Look-ups in named tables: a row name and a column name give one cell, copied from the table.

Table giganu
|  | fis | tedu | zes | noredog | lilif | let | nol | sebib |
|---|---|---|---|---|---|---|---|---|
| guko | 64.93 | 50.80 | 47.86 | 51.23 | 28.35 | 27.53 | 26.19 | 26.61 |
| kom | 50.06 | 43.83 | 44.88 | 51.40 | 87.51 | 87.38 | 86.21 | 85.67 |
| podosa | 25.70 | 53.32 | 74.85 | 47.27 | 55.48 | 56.60 | 56.69 | 56.83 |
| zel | 63.26 | 54.14 | 33.25 | 59.24 | 34.30 | 33.33 | 33.61 | 32.59 |
| ralep | 60.43 | 49.92 | 54.78 | 40.05 | 9.29 | 11.43 | 9.77 | 9.73 |
| muni | 62.06 | 51.86 | 45.39 | 46.28 | 33.90 | 34.13 | 34.81 | 35.17 |
| zifal | 52.15 | 48.95 | 38.40 | 61.57 | 82.35 | 83.12 | 86.09 | 82.42 |
| gud | 51.20 | 48.46 | 65.06 | 31.85 | 20.35 | 20.85 | 19.99 | 19.52 |
| sobon | 53.48 | 48.26 | 61.89 | 38.78 | 22.19 | 24.06 | 20.81 | 21.62 |

gud, nol -> 19.99
zel, nol -> 33.61
muni, noredog -> 46.28
zifal, zes -> 38.40
zifal, lilif -> 82.35
podosa, lilif -> 55.48
guko, nol -> 26.19
muni, nol -> 34.81
zel, tedu -> 54.14
ralep, let -> 11.43
sobon, let -> 24.06
gud, fis -> 51.20
gud, let -> 20.85
kom, fis -> 50.06
ralep, lilif -> 9.29
guko, let -> 27.53
muni, tedu -> 51.86
zifal, sebib -> 82.42
zifal, noredog -> 61.57

nimono =
,busev,vaduze,votufon,gub,zatil,dab
denap,78,32,45,38,43,72
guvid,98,53,34,24,91,27
sapi,79,45,47,41,61,54
rim,52,33,54,61,17,96
rusemi,61,85,61,57,98,16
zagifis,65,81,59,54,96,18
gek,37,81,71,70,75,37

zagifis, gub: 54
rim, zatil: 17
zagifis, votufon: 59
sapi, zatil: 61
gek, vaduze: 81
rusemi, gub: 57
rusemi, zatil: 98
rim, gub: 61
rim, dab: 96
sapi, votufon: 47
rim, vaduze: 33
guvid, gub: 24
denap, votufon: 45
denap, zatil: 43
gek, votufon: 71
rusemi, vaduze: 85
rusemi, busev: 61
guvid, zatil: 91
Row with the largest busev: guvid

Table bov
,pid,mize,nema,sufiv,nef,kab,rimubis
lal,140,150,113,98,105,105,85
zibomo,142,87,14,191,191,200,127
berorum,155,159,99,120,129,97,76

sufiv of berorum = 120
nema of zibomo = 14
rimubis of lal = 85
nema of lal = 113
mize of berorum = 159
nef of lal = 105
nef of berorum = 129
sufiv of lal = 98
mize of lal = 150

Table kon
,timaduz,zanovuf,vub,vul,gosezes,labon,topep
baf,-157,279,33,412,247,-377,602
vadura,-633,271,355,924,343,-302,536
boku,-467,486,129,633,84,-336,553
rufa,-521,349,219,827,201,-394,628
nazal,-221,37,431,600,411,46,245
vog,-312,331,6,485,277,-548,713
pes,68,132,225,250,215,149,171
siza,-491,527,61,580,5,-299,514
reto,-374,229,260,744,249,-267,533
zibimod,-376,505,82,485,26,-233,461
keromef,-333,71,370,635,475,-183,412
zapu,-288,27,250,857,582,-655,873

vub of baf = 33
vul of baf = 412
timaduz of zibimod = -376
topep of boku = 553
labon of siza = -299
vub of vadura = 355
gosezes of baf = 247
labon of zibimod = -233
vub of pes = 225

Table kolam
fields: nipo, siv, mikabe, nikavip, fov, tam, pepap, suvigo, larok
sani: [95, 182, 182, 90, 86, 104, 102, 172, 186]
mekodap: [89, 185, 172, 89, 94, 104, 93, 174, 180]
latapos: [199, 75, 125, 182, 159, 143, 192, 74, 89]
sisesar: [80, 186, 166, 90, 97, 108, 90, 185, 184]
finaz: [119, 178, 180, 76, 94, 86, 119, 160, 184]
sol: [205, 98, 193, 142, 90, 73, 220, 59, 137]
zono: [212, 102, 190, 138, 78, 69, 215, 57, 139]
sezaruv: [102, 182, 179, 79, 88, 98, 102, 168, 188]
dip: [105, 177, 155, 81, 118, 98, 95, 174, 173]
vepuve: [174, 81, 97, 183, 181, 169, 158, 99, 84]
zipo: [85, 136, 41, 172, 221, 233, 70, 185, 95]
gop: [188, 76, 101, 179, 176, 164, 174, 91, 84]
neb: [185, 71, 102, 190, 180, 170, 181, 83, 74]

vepuve, pepap: 158
gop, tam: 164
zipo, larok: 95
zipo, nikavip: 172
latapos, mikabe: 125
mekodap, pepap: 93
sisesar, nipo: 80
latapos, larok: 89
dip, larok: 173
neb, fov: 180
vepuve, siv: 81
sol, larok: 137
latapos, suvigo: 74
latapos, nipo: 199
sezaruv, pepap: 102
vepuve, larok: 84
zono, pepap: 215

kave =
	tovo	bar	gim	rebabo	deleloz	tavun	livep
laveru	120	124	79	124	128	39	229
gafot	126	128	77	127	129	44	228
modas	226	163	46	175	158	108	157
bopumis	119	124	79	124	128	38	229

gim of laveru is 79
tavun of bopumis is 38
rebabo of bopumis is 124
tovo of laveru is 120
tavun of gafot is 44
tavun of modas is 108
tovo of bopumis is 119
rebabo of laveru is 124
bar of laveru is 124
deleloz of bopumis is 128
bar of bopumis is 124
Row with the largest tovo: modas

deda =
         resipa  pugan  posomu  kufikuv    fud  ralig    fil  fanum
zur       7.365  4.342   1.228    3.444  7.738  3.444  4.527  3.683
guf       6.781  4.397   4.795    3.768  1.544  3.768  4.239  2.660
bulirul   3.268  2.239   4.848    1.835  7.047  1.835  3.527  2.800
degef     2.703  0.711   4.121    2.800  2.263  2.800  3.955  3.490
luzes     3.376  2.978   3.012    4.391  4.886  4.391  5.693  1.318
nem       7.819  4.628   3.433    3.066  4.473  3.066  6.174  0.233
mun       6.957  4.611   4.505    6.393  1.238  6.393  6.109  2.238
mide      6.069  4.316   4.637    5.480  3.746  5.480  6.748  2.729
ped       5.961  4.622   7.891    3.452  8.980  3.452  5.763  1.711
fus       2.960  1.837   6.037    3.005  4.396  3.005  4.124  1.359
veb       2.906  1.344   4.423    6.358  3.095  6.358  6.893  1.289
taleveg   2.659  0.855   4.140    4.349  7.482  4.349  6.763  3.213
gaviviv   3.529  2.436   5.644    5.809  0.852  5.809  5.302  0.931

What is the resipa of fus in deda?
2.960
What is the kufikuv of mide in deda?
5.480
What is the resipa of degef in deda?
2.703
What is the fanum of fus in deda?
1.359
What is the ralig of mun in deda?
6.393
What is the posomu of ped in deda?
7.891
What is the fil of veb in deda?
6.893
What is the fanum of degef in deda?
3.490

Table nor
	sagozil	takule	kalegab	gupemud	gim	nasik	sozunem	lel	loz	gigizul
keb	4222	2473	-2346	4706	2061	944	5320	459	-2793	1138
ziru	1342	1239	-2060	-2580	6798	-472	-94	2017	3180	-686
lapafi	1313	970	1125	3720	-493	1130	2271	600	-2095	1584
vulore	575	462	2664	4392	-3645	1605	1924	-58	-2559	2049
dek	-1557	-769	4300	1481	-6278	1590	-791	-894	278	1503
tad	98	381	-555	-3567	2135	-44	-1158	330	4569	-884

ziru, gigizul => -686
dek, lel => -894
dek, nasik => 1590
lapafi, sagozil => 1313
vulore, takule => 462
tad, takule => 381
keb, gim => 2061
tad, loz => 4569
ziru, loz => 3180
keb, lel => 459
keb, sagozil => 4222
tad, gupemud => -3567
ziru, sagozil => 1342
lapafi, takule => 970
ziru, nasik => -472
ziru, lel => 2017
ziru, kalegab => -2060

nur.tsv
	gavil	rinor	rufed	rukivu	meluvo	tul
fimop	-26.0	23.7	-2.1	-32.4	-62.2	-52.1
ridi	-35.7	-10.2	27.5	-14.0	-62.2	-52.1
bav	-35.7	-10.2	43.1	-32.4	-62.2	-52.1
gof	-34.1	27.7	-2.1	-32.4	-62.2	-52.1
liri	-35.7	-10.2	-21.1	-32.4	-57.6	39.2
gak	-35.7	20.9	-2.1	-32.4	-62.2	-52.1
per	-35.7	-10.2	-2.1	61.2	-62.2	-52.1
tafego	-35.7	-10.2	-29.3	-32.4	49.6	-52.1

rukivu of gak: -32.4
rukivu of fimop: -32.4
meluvo of bav: -62.2
rukivu of bav: -32.4
rufed of gof: -2.1
gavil of fimop: -26.0
meluvo of ridi: -62.2
tul of fimop: -52.1
rufed of liri: -21.1
tul of ridi: -52.1

